(in the rows, 128 means zero)
Named turns come first, each shown by rows before and after it. Which turns, in which order, take the first row of each pair that follows to the second? Write the first one first, as in the answered first pair.
turn L:
[120  92 123 155 122 153 134 114 142] => [122  98 116 160 127 138 140 119 150]
[138 121 123 102 132 161 118 134 140] => [131 116 123 110 118 165 121 133 136]
[134 153 134 135 124  87 146 147 157] => [143 162 144 118 151  95 132 146 153]
turn P:
[114 122 143 113 121 132 127 120 103] => [113 129 143 112 124 131 127 124 110]
[131 108 118 141 129 110 120 146 151] => [127 108 120 141 130 111 118 143 152]
[125 143 152 107 143 119 127 128 129] => [128 148 141 106 136 122 124 143 122]
[147 138 150 105 140 134 101 151 105] => [149 126 142 109 134 146  96 149 103]
turn V:
[166 129  86 139 126 148 121 144 197] => [146 135  92 117 146 150 133  99 199]
[169 104  70 139 143 157 133 119 162] => [140 118  82 114 153 152 146  69 158]
[120 122 186 134 142 111 126 118 115] => [130 120 184 139 136 110 120 138 113]
Pairs:
(2 to 4 turns a pair)
[136  97  77 147  76 187 126 137 125] => [ 85 143 117 107  62 148 144  93  93] | V then V then V then V
[144  78  99 152 121 117 147 172 146] => [125  63 107 141 147 122 155 120 160] | P then V
[123 113 131  90 131 193 143 103 120] => [111 107 107 126  92 175 167 109 131] | L then L
[129 154 118 112 165  92 154 113 164] => [132 135 143  85 178 136 121  95 131] | L then L
[116  76 148 185 132 119 136 121 174] => [131  95 149 170 166 107 134 125 181] | L then L
[113  81 138 151 119 149 135  87 133] => [115  94 119 168 121 115 155  97 159] | L then L
[168  86 154 121 182 138  74 170 103] => [141  54 148 147 117 156  81 158  87] | L then L
[140 111  51 143  80 171 136 130 142] => [107 126  70 109  96 160 155  70 145] | V then V
[108 165 125  75 144 125 150 132  73] => [106 144 118  83 118 149 139 137  60] | L then P
[118 155 140  85  82 135 111 156  88] => [138 115 122 108  83 173 103 156 102] | P then V
[123 164 124  99 145 101 132 149 131] => [145 154 115 113 145 111 128 171 139] | V then V
[161  93 140 162 155 117 141 136 171] => [141 108 148 145 169 100 149 115 172] | P then V
[119 131 153  95  89 132 101 161  71] => [109 135 130 126  60 106 125 173  89] | L then L
[118 166 116 137 139 101 167 126 137] => [135 155 109 153 132 102 160 153 135] | V then V
